128 stands for zero in the data rows.
Some points, one per row:
[ 89  87  92 127  74 143 166 132 128 120 169  29 103 130 100  98  69 103
 172  99 136 129 131 141  58 135 133 146  91 192 138 163  89 131 160 112
 164 227 179 117 156 122 114  53  97 148 182 145]
[138  59 114  60 120 151 126 144 168 144 134 212 165  78 147  82 151 139
 146 119  97 135  97 170 151 130  78 112  84 139  98 100 127 202 100 120
  99 153 150 165 158 124 116 119 171 134 200 147]
[138 183 171 115 162 119 128 128 119 118  77 134 101 131  77 136 170 150
 118 175 114  78 201 146 163  77 122 119 185 116 153 107 166 160 139 143
 168  77 129 149 101 153 191 184 149 116  90  89]
[157  52 104 136  76 152 134 114 137 132 170 149 136 124 151  79 124  98
 111  67 167 181  74 142 109 145 105 151  82  98  40 151  85 106 138  96
  77 165 142 106 174 108  60 112 100 163 188 168]
[109 141 118 131 162 142 113 125 190 170 106 119 152 130 157 160 170 111
 119 133 172 105 133  75 110 165 107 113 104  94 153 151 168  81 115  87
 140 179 110  96 131 125  88 129 137 123 145 142]
[131 167 141 138  96 149 102 109  95  87 126  75  80 135 156 141 116 119
 133 100 120 110 153 170  71  51 163  93 158 143 176 105 131 122 135 120
 124 132 179  91  53 102 145  96 102  67 154 131]
[164  90 150 107  97 142 148 135 169 130 168 152 159 116 145 122 134 113
  67 125 134 140  96 112 107 161  96  87 125 104 128 135  90 116 129 114
  98 174 131 130 119 122 149 135 132 161 125 144]
[105  75 121 109 137 149 174 145 173 142 140 141 213  88 186  88 137 148
  89  92 120 178  80 128 146 184  83 122  98 115 104 139 106  89 112  62
 135 149 140 138 164  99 137  97 121 163 153 165]
[119  97 121 128 150 137 136 138  94 125 140 176 180  84  94 138 171 134
  99 165 160 167 135 109 140 201  68 133 155  88 133 129 119 113 157 143
 154 140 139 174 159 121 122 137 149 145  53 136]
[144 183 131 116 149 116 126 178 168 156 130 176 110 118  95 139 120 146
  92 171  92  44 149 104 155 145 165 126 129 132 158 106 129  83 122 156
 127 105 111 152 109 157 191 154 167 176  88 110]
[157 123 132 139 110 127 122 112 146 166 132 137 119 148 102 114 114 110
 141 189 114 146 136 109 138 113 164 126 120 140 127 112  90 133 115 139
 117 103 140 177 147 149 132 100 159 128 132 135]
[171  64 145 140  83 135 158 125 138 133 173 220 178  61  98 134 106  94
 113 188  92 195 123 164 172 166 128 120 111 127 123  97  43 162 157 171
 125 151 123 182 147 147 122 132 156 150  62 109]
12 more points follow, each with its number after it:
[134  31 121  91  95 135 133 121 134 129 150 200 194  27 105 111 178 147
 165 181 130 171 123 171 155 160  47 151 117  93 100 102  65 178 125 114
 138 144 122 160 136 109 131 182 176 126 100 116] 0
[ 96  50 131  96  72 200 136 114 169 177 160 234 192  93  98  68 182 118
 158 149 131 182 124 144 128 154  89 131 108 120  33 142 125 189 112 139
 107 123 153 166 191  84  85 106 172 161 165 111] 1
[ 98 115 140  97 115 126 190 109 181 189 102 165 176  94 135 150 168 137
 113 147 117 117 127 138 155 170 118 156 144 101 147 136 181 164 136 126
 145 115 123 127 102 134 162 167 126 162 130 124] 2
[127  61 137 119 127 140 167 146 186 165 161 222 175  84 163 107 133 100
  58 122 113 166  86  97 153 210 125 114 111 112 120 131 142  99 136  95
 135 113 142 143 165 141 103 131 137 172 108 184] 3
[134 155  99 192 120 162  86  42 101  79 121  80  91 173 164 157  90 125
 169 164 156 140 152 113 148 105 131 116 176 149 173 115 167 101 100 157
  31  77 139 100  86  99 144 104 111  73 133 123] 4
[134 153 128 137 115 151 123 108 166 138 113 139 125 133 154 153 153 125
 126 184 120 130 136 114 178 127 120 122 162 116 188 120 143 113 137 114
 110 113 113 152 107 125 179 133 129 135 116 113] 5
[ 89  46  85 118  81 143 128  99 151 148 176 135 163  96 163  93 101 123
 117  60 182 194  83 109  79 181  91 131  46 131  44 159  93 150 114  92
 101 183 128 100 196 102  50 110 141 174 185 193] 6
[ 98 122 132 143 131 140 157 134 176 171 127 138 148 122 142 125 117 149
 115 152 107 103 143 108 146 190 105 117 153 106 146 143 149 108 144 115
 174 167 102 113 124 139 131  98 125 151 101 115] 7
[146 196 156  97  85 123 127 129 104 125  93 107  75 126 156 169 167 115
 104 162 138 107 148 140 112  83 180  99 159 102 242 127 133 134 129 122
  85 126 148 159  98 139 216 143 127 123 181 139] 8
[127 128 159 144 136  85 146 147 137 158 151 131 127 139 136 119  73 131
 100  75 117 117 117  94 107 144 132 124 101 118  64 166 133 128 141 107
 197 151  88 110 157 131  65 111  92 162  99 140] 9
[162 159 181 181 149 181  96  96  97 104 110 216  85 160  71 150 159  42
  97 224 121 157 188 148 190 113 187  98 190 134 151  98 221 211 135 206
  57  18 157 223 143 147 216 212 128  86 137 111] 10
[125  47 106 115 103 181 150  84 180 130 131 235 221  91 142  96 171 129
 117 141 159 178 107 147 166 199  96 146  92 105  91 144 144 176 128 102
 120 115 169 148 126 146 112 135 208 156 153 155] 11
Which of these numbered points is nearest to each point below, looking only along the 7 directions in which the first points spread most? Its number follows each.
[101 216 105 100  98 123 118 139  92  97  94  51  99 147 147 128 136 160
 165 104 132  62 123 142 136  93 129 125 152 177 213 103 173 176 123 171
  80  96 132 130  68 102 167 124 174  66 159  91] > 8
[149 202 164  81  54 120  82  82  77 105  58 126  47 131 136 171 154 117
 158 162  98  82 123 201 117  10 186 125 188 144 196  77 165 242  95 191
  29  50 109 156  83 106 206 186 180  52 185  97] > 10
[110 100 161  67  92 136 182 137 121 182 155 146 168 122  67  98 172 128
 111 156 155 106 107  80 159 172 130 118 101 108 122 136 124 174 136  97
 155 133 135 189 221 130 156 118 167 138 172 122] > 2
[150 156 139 129 182  86  56 159  80 104 120  66  97 173 117 142 113  98
 192  51 159 121 136  86 103  76 140 148 148 136  74 161 136  82 108 120
 125 113  95  85 147 102  82 157  89 112 121 119] > 4
[ 82 138 137 102 151 106 192 126 123 145 122  50 126 179 121 119 151 126
 156 215 168 156 157  95 152 174 139  94 148 141 209 167 168 146 136 112
 173 153 139 151 149 157 255 112 118 143 202 121] > 7
[149 228 157 110 154  35 154 147  67  82  93  64  99 115 170 165 139 160
 111  67 121  96  60 101  98  74 136 142 162 126 176 107 112 157 156 132
 148 141  76  89 101 129 116 160  73 133 198 123] > 8
[134  45  77  73  57 196 147  88 150 131 172 227 136 114 172  83 140  99
 137  89 108 154 115 184 134 142 115 168 109 118  42 104 126 208  59 142
  55  98 141 184 123 115 110 123 223 122 200 163] > 1
[126 130 190 143 155 140 139 122 148 149 137 133 116 163 170 114 133 132
  86 145 103  76 143  92 162 128 180  80 129 113 131 123 138 125  99  97
 137  82 100 151 155 134 155 110 164 150 159 138] > 5
[163 186 179 122 123  88  63 106 100 119 109 145  71 146 121 147 110 142
  99 117  81 130 131 141 132  58 159 148 139 127 110 106 113 156 117 124
 141  55  89 143 118 136 135 111 126  94  86  93] > 8
[135 113 103 192 114 139 152  80 121  95 177 125 132 135 177 128  72 146
  94  82 132 171 105  67 137 137 140 137 114 140  87 150  94 112 167 108
 119 112 110 137  99 125  94  69  85 114 106 139] > 9
[126  73  84 101  85 178 112 125 145 156 142 178 115 111  76 118 152 105
 149  96 155 116  97  91  77  96 105 191 103 139  29 149 107 184 127 105
  61 129 117 133 181  79  61 182 144  92 154 140] > 1
[156 146 138 173 152 112 161 148 132 127 124 133 148 126 114 158 134 133
 166 155  90 193 116 152 169 154 106 113 113 123 192 133 100  73 145 112
 139 163 158 136 130 139 138 115  91 109 111 132] > 7
[ 88 155 138 106 140 100 150 135 179 143  77 117  70 163 135  90 112 126
 117 183  88  94 176  94 126 102 178  87 137 148 164 135 171 173  91 158
 136 101 143 149 119 147 196 128 134 105 210 140] > 8
[103  88  77 124 109 153 153 119 116 175 153 119  82 147 140 110  66  95
 169 104 118 143 119 130 123 107 183 157  92 159 108 146 143 142 142 154
  92 121 140 122 137 132  96  98 124 129 172 159] > 9
[ 82  72  36  86  87 201 150 104 130 126 124 123 124  88  72  48 118 136
 178  49 216 118  97 143  63 152  72 141  93 137  26 128 101 162  96 118
  90 236 167 106 147  87  75  99 187 127 185 139] > 6
[106 150 128 168 104  77 126 110 137 106 133  49 127 156 195  97  48 129
  73  37 112  91  92  98  92 152 151 125 103 119  99 157 112  97 153  95
 189 149 143  88 112 144  86  60  98 178 140 152] > 9
[138 112 112 160 116 125  82 152  59  84 131   0  75 212 107 133  85 141
 170  61 177  93  96 126  91  84 125 156 124 189 145 151 125  80 125 102
  95 156 151  80 128  84 108  79  27  71 138 166] > 4
[148 140 116 167 145 180 116  92 117  97 117  77 111 205  95 166 133  95
 158 189 152 150 177 112 159 120 133 119 190 169 197 143 192  93 140 144
  85 112 177 148 128 107 157 121  65  53 180 127] > 4
[139 120 170 145 152 131 134 179 185 113 149 104 106 176 129  82 137 124
  96 168  96 129 141  99 144 161 165  69 120 119 143 146 132  90 108 129
 121 127 127 143 150 135 182 131 122 210 148 136] > 7
